rotation ticks, each row followed by its count of ticks
The counts run from 0 to 142.
[-25   2  32 -35  26  -6  31 -22   3 -15  11 -15  17   8   0 -93  26 -16
 -28  35  14 -35   5 -20  -7 -14  18  -5  -8  10  62  -7  33 -21  18 -12
 -23 -18 -17  14  23  -6  22 -20  24  -9 -25 -23  -6  -2  -4  -4   9  48
   4 -47   4 -22 -32  -2 -19  28]	138
[-16  -4  26 -41  16  -9  16 -27  -8 -27   6 -10  20   8   9 -97  31 -11
 -15  18  17 -37  -4 -14 -10 -14  13  -7 -19   4  62 -17  38 -16  17   6
 -22 -27  -5   3   8  -5  35 -15  30  -7 -35 -15 -10  -4   6   9   2  38
  -6 -39  -4 -23 -15 -10 -28  30]	137
[ 19   4 -12  25 -13  -9 -29  32   6 -10  12  33  20 -38  32  18  12 -16
 -34 -11   3  61  57   0   5  19  23  11  12 -14  11  10  34  15   9  -7
   6  66 -17  24  26  24  27 -14  26 -40 -14  32   2   8  -7  27 -36 -13
  29 -27  22 -40 -13 -13  17  22]	19
[ 10  -4  48  -9   2  -8  -3 -30  24   5  -1  26  42  -8  12  21  -8 -32
  -3   4 -48  54 -28  19  60   2  -8 -36  -6 -19   4  15  18 -13  -2  20
  47  -9 -18   6   2  -2   6 -32 -32 -14 -29  35  19 -26 -35  -6  56  19
 -26  15  26 -28  -1 -11 -18 -22]	4
[-28   8  11  24  23 -43 -40 -20 -13   8  -2   3   0  -9 -31   7 -17  -1
  23 -53  33 -12  21  30  26  15  17  11   3  13  52  21  33  17 -10   7
   0  20   3 -39 -46 -51  30   1   5 -17  10  -7   2 -35  55  -7 -22 -17
 -33  -6 -24 -19  14 -39  13  -5]	121
[-27  29   9   9   5 -28 -14 -46   5 -31   5  -9  30  35 -10   3  -1 -28
  26 -20  14  18   4  25  20   9  19 -47  30 -23  32  28  43  -2 -18  17
  25  -9 -25 -29 -36  -4   7 -56 -34 -31  13  10 -16   5   5  19   5   5
 -25  -5  44 -27 -25 -12 -40 -18]	9
[ 28 -25   4 -20 -36 -30  14 -22  -3 -64  -8  20  23   9  15 -56  40 -38
  22  -6 -13  -1  22  -7  34 -15  23  -7  -3 -18  46   1  36  -8   9   5
 -37   2   0   5  -3  47  17 -10 -15 -27  -9   0  -5 -25  38  29  15  13
  27  -2  -8 -42 -23 -14 -21  36]	133
[ 17   5 -14 -14  22 -18 -22  12  11 -23 -49  37 -14   5 -29  -1  11 -44
  48  19  32 -15  32  25  43 -25  13  33  44 -27  20  48  29 -25  21 -15
 -12 -14  -6   6  -4 -10 -26 -20 -42 -23  -8   8  -6 -28 -20  10 -38   1
  17  26  23  21  -4  28 -26  16]	35
[-24   2   6 -44   0  46  55 -24 -13  11  55 -11 -30 -27   5 -10  20   5
 -41   4 -11  11 -44 -15 -45  35 -20  -7  14 -12 -18 -17 -24  -4  -7 -12
   0 -19 -18  -3  10  -5   9   3  36  20  -2 -49 -43  27  -3  30  33   8
 -39 -30   0  -8 -12  -1 -31 -24]	82
[ 11  31   5  24 -24 -21  11  -9 -65 -10 -23  -2 -30  -9 -72   2  -1 -28
  43 -30  24   4  -8  -4  21 -33 -20  13 -23   7 -32  23  18  -6  17 -21
  15 -37   9 -24 -25 -18 -25 -16 -47  16  11 -13  44 -19  -2  -7  46 -10
  -5  -2   4  24   0   0 -22 -38]	63
[-10 -15  38 -23   9   4  -2 -21 -35  38 -10   5 -14 -25   0   7  10 -15
 -25  22   5  -8 -32 -29   9 -24 -34  42 -32  16 -39  10 -11   8  23 -18
  -7 -28   4  11  28 -33 -32  29  21  40 -56  -7  48 -23 -43  -9  38   1
   6  -9 -31  14  16  10 -15  -4]	57
[ 16 -42  57  14  -8 -20 -25  13  21   4 -17  17  47 -20   5   8 -11   1
   8  14 -21  18  28  18  42 -46  19 -14 -10  41  50 -15   3  -7   0   8
 -25  39  20   8  -6  -2  21  57   3 -14 -10  22  24 -28  22 -43  -7  -6
  26  -9   5 -70   7 -26  16   7]	127
[-23  16  13 -37  13  45  36  -8 -10  31  42  -1 -17 -41   1 -12  20   4
 -39   6 -11   1 -48 -13 -51  32 -15  -7  -4  -4 -20 -24 -22  -2   0   5
  15 -31 -14  -3  18 -31  18   5  40  21 -21 -42 -42  34 -24   9  22   7
 -40 -31  16  -9   3   5 -40 -35]	83
[ 47  -3 -30  -2 -79  10  35  -2 -38 -49  33   3 -19 -19  12  -4  35   1
  -6 -23 -15  35  -1 -23 -33  25   0 -10 -20 -29 -49  -4 -22   8  -1  -7
  -5   3  10  -1  15  65  -3   6   0   0  19 -12 -27  38  -5  36  24  -9
   6 -18  10 -11 -29   4 -41 -13]	77
[ 10  20  28   8 -13  -5  37 -11 -29  12 -16   9 -23 -22 -47  13  -4 -25
  -2  11  -6  16  -4 -22  41 -28 -19  41 -17  16 -34  24  10 -11  28 -28
   6 -20  -6  25  27 -13 -52  -8 -33  19 -12 -20  64 -33 -18 -18  67   4
   5   3 -10  20  -5   7  -1 -22]	60
[ -7 -14   7 -26   9 -20 -24  13  -7 -53 -36 -13 -21  12 -17 -26 -10 -13
  40   4  54 -75  32  14   6 -20  26  32  17 -22  49  26  18 -18  10 -12
 -23 -14   1 -19 -31   4 -10 -47 -32 -17   2  -1  10 -20 -22 -10 -37  -5
  19  27  -5  21 -17  10  -1  35]	38
[-24  30   5 -32  18  37  29  10   6  46  37   4 -24 -42 -10 -10   2  -5
 -44  21 -23   2 -44  -8 -47  18 -17  -1 -18   0 -14 -35 -26 -11  -2  14
  19 -35  -4   6  23 -44  23   7  41  17 -15 -39 -22  32  -6   2  28  -1
 -37 -20  13 -12   9   5 -27 -38]	84
[ 50  10 -31   4 -25   1 -31 -13  21 -19  29  21  18  49   3  11   0  26
  34  23  -9  41 -30  18  30  36  45  -9  -5 -36 -12 -25 -31   9 -26  50
  18  20 -11   0 -18  36  10   4 -14 -11   8  28 -41   4  19  39 -16  -2
 -16  30  10 -19   1  -3 -33  -1]	104
[ 16  -1  16 -28  65  22 -16  33  30  29 -31  51  16 -25 -27 -13   3 -43
  22  43   4   5   2  18  42 -33  10  31  26  13  22   6  21 -41  15  12
  12 -12 -25  15  10 -47  -1  21   7  -1 -49   3  11 -25 -12   4 -21  26
   9   3  27   4  29  29 -14   6]	31
[ -4 -23  21 -33  -3  14 -19  26  -2 -10   2 -15 -19 -25   3  47 -41  19
  16 -44   4 -54 -20  48 -40  27  -3 -16   2 -20  29 -13 -46  -5  -9   8
   6  -1  -1 -32 -38  -8  35 -34 -10 -12  23 -13 -23  -8 -21 -45 -18 -41
 -42  36   5  11  -1 -22  18 -22]	95
[ -9 -38  63   3  23 -14 -51  -7   3  24  -1   1  47 -19  11  27 -10   9
  19  -7  11   2  20  26  26 -18   4 -17   5  49  44   5   0  -5  -4  -7
 -13  38  14 -23 -34 -41  21  63   3  -7  -8  24  -3 -34   8 -34 -35   2
  -8 -33   3 -46   8 -32  15   0]	125
[-10  -2 -28 -16 -27   0 -23 -33 -52  -5  14  13 -30  16   7 -32  28  -2
  20  18  32  -7 -10 -33  -9  -7  -5  42 -14   0 -31  12 -17  30  -1  -3
 -44 -10  -8 -25   1   9 -20  50  38  47 -29 -11   7 -14  21  37 -14 -11
  24 -22 -48  17  18  -3 -27  37]	52
[-13  28  -7  43  11 -49 -10 -23   0   1   5  20  -5 -13 -25  20  -9 -10
 -15 -46  22  23  31  16  63  42  17  32   1 -15  22  32  46  23   1  -2
   6  28 -15  14   5 -40  -7 -38 -21 -34   2   8   5 -30  32  15   9 -18
 -33  17 -21 -11  -9 -23  18 -16]	118
[-17  -6  -9 -23 -25   0 -10 -32 -43  11  14   6 -34   8   6 -31  19  -7
   6  27  29 -29 -19 -30 -18 -12  -7  52 -22   4 -14   2 -13  29   1   2
 -51 -13  -8 -27  10  -3 -14  49  37  51 -34 -19  28 -21  25  24   4 -18
  25 -21 -62  14  26  -5 -22  33]	53
[ 57  -1   5   8 -25  11   1  12  44 -16  20  15  24  34  -6  30 -22  47
   7  33 -25  44 -21  16  35  34  52 -16  -5 -30 -10 -44 -36  -4 -25  33
  24  42 -18  19  -6  43  -1  -8 -21 -24  23  24 -18  -2   8  -8 -10  16
  -8  34  23 -25 -13  -1  -1  -5]	102
[ 36   2 -36  10  -3  -7 -28  33 -20 -19   5  45   3 -41  26 -13  21 -24
   2 -34   6  48  39   1   2  32  23  17   0 -24  14 -10  38  19   8  27
   5  36 -19  10   6  19  51 -19  39 -25 -28  13   1  -6  33  49 -39  -8
  12 -14   7 -27  10 -18   6  23]	21
[-26  22  26 -15  39   3   1 -17   4  14  -4  -3  30   0   2 -68  22  -9
 -26  45  27   9   6 -27   8 -21   4  10  -5  19  28   5  37 -27  16 -32
 -11  -2 -15  33  45 -31   5 -11  28 -10 -34  -1 -13  24 -35  -3  -4  55
  -5 -54  36 -17 -25  10 -17  13]	140
[ 15 -33  43 -19  16  -6 -43  29 -37 -16 -21 -33   6  27 -14 -31 -14  28
  -7  33  50 -47  19 -12 -12 -13  37  23 -30  19  18 -14   6 -12   8 -23
   7  16   1  -3 -11  -6  10 -16   3   3 -21  20  18  -3 -51 -25 -61  37
  13  -7   0  26 -20 -13  28  31]	42
[-44   8  25 -25  26 -27  -6 -26  61  30  35  -1   9   5  38   1 -13   2
 -67  24  -5 -12 -27   8  27  23   4  31 -23 -20  34  -6  -1  44  -8  32
 -11   9 -10  36  43 -25   0 -21  20 -10 -36   8  13  -1 -20   2   4 -19
 -13  14 -22 -41  -2  -2  -5   1]	112
[  4  32   1  23 -26 -26  30  -7 -55 -15 -16 -20 -31  -1 -83   4 -14 -25
  52 -27  25 -19   7  -5   5 -32 -10   3  -2  12 -12  18  11  -6  14 -19
  -1 -39   0 -26 -41  -9 -26 -19 -45  12  27 -33  46 -19  16 -10  48 -17
  -3   1   1  16 -14 -13 -15 -31]	64
[ 33  -5 -29  20 -10 -10 -35  30 -13 -18   3  48  19 -37  35   8  16 -14
 -14 -23   8  63  49  -2   9  24  22  12   6 -24   2   1  37  18  12   1
  10  51 -17  11  18  19  41 -12  30 -34 -27  31 -10   8  11  41 -49 -12
  14 -28  19 -26   5 -12  15  15]	20
[ -6 -18  42 -46  71  43  21  10  37  34   3  36  14 -31  -9  -5  12 -29
  -5  50   5   0   2   1  27 -10  15  18  50  20  36  -6  14 -33  19  -4
  -7   5 -38  19  13 -36  -3  22  22  -2 -36 -16  -2 -48  17   8 -16  36
   0  -9  11 -10  17  11   7  17]	29
[-51  26  17   6  10 -31 -20 -23  15 -30  15 -32  26  28 -11 -14 -19 -12
  20 -16  26 -23   2  28 -25  -6  20 -45  15  -2  65  12  36   7 -17  20
   7  -8 -21 -42 -45 -16  47 -45   1 -18  14   8  -2  24   1  -4 -22 -12
 -14 -25  38 -31 -15 -19 -33 -10]	11
[-21   1  43   6 -18   3   1 -22 -49 -13   1 -49 -11  10 -43  16  -3   2
  48 -19  37 -26   4  -2 -27 -33 -12 -26   2  34 -15  19 -20  -1  -7 -44
  -1  -9  16 -53 -53  -4 -27  25 -18  23  39 -27  -2  14 -21 -18   8  -4
 -16 -32  24   9 -21 -12 -32 -31]	67
[  2 -30   9 -36  35  22   1 -19 -25 -14  23  34   8 -36  24 -17  37 -18
  14 -16  16   5  13   0   6  39   7  21  39  -1  24  -8  31 -10   4   9
  -9  16 -39 -18 -15 -12  35  15  47  -5 -36 -27 -32 -41  46  52 -35  26
 -18 -29 -14 -10  15 -13   7  37]	25
[ -3 -37  18 -43  50  30   2  -2 -18   4  10  32   1 -42   7 -28  35 -22
  14  -9  14  -7  -2   5  -2  18   9  19  26  -1  34 -19  22 -16  15  18
   2   7 -33 -24 -18 -29  46  16  58   4 -40 -23 -15 -44  42  47 -33  19
 -18 -26 -14  -8  30 -10   7  31]	26
[-28  41   3 -18  18  41  43  23  27  55  30   7 -24 -54 -28   0 -10  -6
 -45  21 -24  16 -41  -6 -37   8  -8   1  -8  -6 -12 -31 -37 -15  -2  20
  14 -29 -19  24  28 -39   9  -2  30   3  -8 -36  -3  22  -6 -24  38 -11
 -26  -9  22 -15   2  10 -23 -43]	85
[-13  23  -1  30  12 -52 -30 -38 -19  10   5  17  -2 -10 -18  19  -7  -8
  12 -56  28  25  28  22  53  33  10  23  13  -7  21  33  50  22  -4 -12
   7  28  -2 -12 -17 -45   8 -25 -17 -28  -1   5  -7 -34  29  17  -7 -15
 -48   5 -17 -14  -7 -20  13  -8]	119
[ 51 -27   2  -3 -38 -35   2  -2  -2 -56 -20  29  26   1   7 -46  31 -34
  31  -7 -23  15  22   0  33 -26  20 -21 -21 -19  42  -1  28 -12  11  24
 -29  -7   8   8  -1  51  19   6 -11 -33 -13  15   5 -26  25  19  13   9
  34  -1  -7 -45 -11 -16 -24  33]	132
[ 56 -37  17   7 -23 -35 -33   7   6 -32 -22  39  46 -12  18  -4  26 -28
  20   5 -22  45  27   5  60 -30  10 -18 -11  -5  18   7  17 -17  14   1
 -14  19  23   7   2  34  10  40 -17 -22 -24  37  -1 -26   1   9  -3  10
  33  -4  13 -51  -1  -5 -20  15]	130
[ 16 -33  15 -35  -5 -21   6 -44 -27 -51  -4   8  27  19  20 -72  54 -27
  16  -5   9  -7   5  -9  18   2   6 -18  -5 -20  44   8  47 -10  11  -3
 -21 -16   2 -12   5  24  20 -11   6 -24 -25  -2 -39 -15   4  49  -1  40
  -7 -28  -5 -19 -28  -9 -44  34]	135
[ 17  15  32  -7   3 -21  -9 -20  23  -9 -14  30  37   8  -3   9  -6 -35
   7  -7 -37  46 -20  19  51  -4   2 -44 -17 -16  13   3  24 -14   5  39
  54 -25 -16  -1  -8  -5  18 -46 -34 -23 -28  35  33 -17 -17   2  50   7
 -28  13  27 -29   1 -14 -21 -31]	5
[ 22   5 -28 -23 -49  20  27  -1 -45 -31  41  -5 -34 -25  12 -25  32 -11
 -15 -22 -12   5 -29 -24 -61  26  -5 -15 -27 -19 -22 -26 -25  11   0  21
  -8 -25  -2 -19  -4  41  31  -8  20   9   1 -33 -30  30  12  38  30 -12
 -14 -14   0 -11  -4  -5 -45 -10]	79
[  9 -20  50   8 -50  16  13  18 -13  -7  11 -41   8  -4 -10  27 -11  17
  -8  20   4  12   7 -15 -39 -44 -11 -31  -8  42 -24  -6 -42  -4  -6 -33
 -12  20  26  -2  -7  35 -25  41  -3  13  33   3  11  38 -46 -46   7  -7
  26 -33  40 -31 -29  -3 -12 -20]	71
[ -9  52 -30   9   7  26  12  23  23  50   2  47 -26 -50 -27  35 -18 -19
  -5   1 -14  42 -16  12  -3  12  -9   6  20 -17 -27  12 -32 -13   1   0
  30 -16 -10  18  28 -36  -5  -8  -7   0  -5  -4 -28  24 -24  -4  22 -35
 -32   8  43   5  13  31 -32 -51]	88
